Read these off the matrix that follows.
1) Give the entry in the top-left corner.
2) Give the last entry of the smallest entry's row.
3) Give the entry just left of the largest entry.
4) Give the 3rd smallest entry.
5) Give the last entry, reading row by row.
6) Give the top-right entry.
7) Give the third entry on the diagonal from the top-right corner.
8) Give the top entry of the column that holds the smallest entry.
[[140 142 111 118 137 118 157 119 125 147 146 111 124 112]
 [112 149 144 122 152 144 116 119 121 141 145 116 122 139]
 [116 133 113 119 122 119 124 135 136 126 107 111 147 147]
 [141 135 106 109 136 127 124 126 121 108 148 143 121 142]
 [117 104 146 118 127 120 143 138 116 140 146 124 126 140]
 [146 113 119 119 131 142 118 122 138 144 128 114 116 146]
 [128 117 125 148 103 113 120 117 118 146 140 129 152 147]
 [117 128 140 118 109 152 148 118 136 117 121 142 147 135]]
1) 140
2) 147
3) 118
4) 106
5) 135
6) 112
7) 111
8) 137

Questions about the matrix below. Indices start at 1.
1) Give the entry at row 1, column 1.
2) Give the entry directly above the largest entry.
3) Give the bottom entry of the column that holds the smallest entry.
4) Give the entry directly below the smallest entry.
5) Give the entry just right of the largest entry.
6) Give the bottom-right entry.
7) Give the entry in row 3 and column 1.
8) Give the entry at row 1, column 3.
[[114 123 131 130 128 129 118 127 140 129 127 137 141 122 117 138]
 [129 133 124 142 134 129 125 118 122 122 134 127 120 132 139 127]
 [117 119 128 110 123 125 125 142 135 137 121 131 135 122 114 141]
 [120 121 127 111 123 125 126 141 133 136 122 130 133 123 117 138]
 [130 125 126 110 123 124 133 141 125 135 123 123 125 127 124 131]
 [135 134 128 140 132 130 130 119 123 122 132 126 122 133 138 120]
 [131 133 127 143 133 130 127 117 124 122 133 128 124 132 137 123]
 [130 124 124 104 122 123 134 146 123 137 122 121 122 127 125 133]
 [116 123 130 128 128 128 120 128 138 130 127 135 138 122 118 138]
 [118 123 128 124 127 127 122 132 135 131 126 133 135 124 120 137]
 [115 124 131 134 129 130 118 124 140 127 128 137 141 122 118 136]
 [124 125 128 123 127 127 126 132 131 131 126 129 131 126 124 132]
 [119 127 127 137 132 129 120 122 132 126 130 133 132 126 126 135]]
1) 114
2) 117
3) 137
4) 128
5) 123
6) 135
7) 117
8) 131
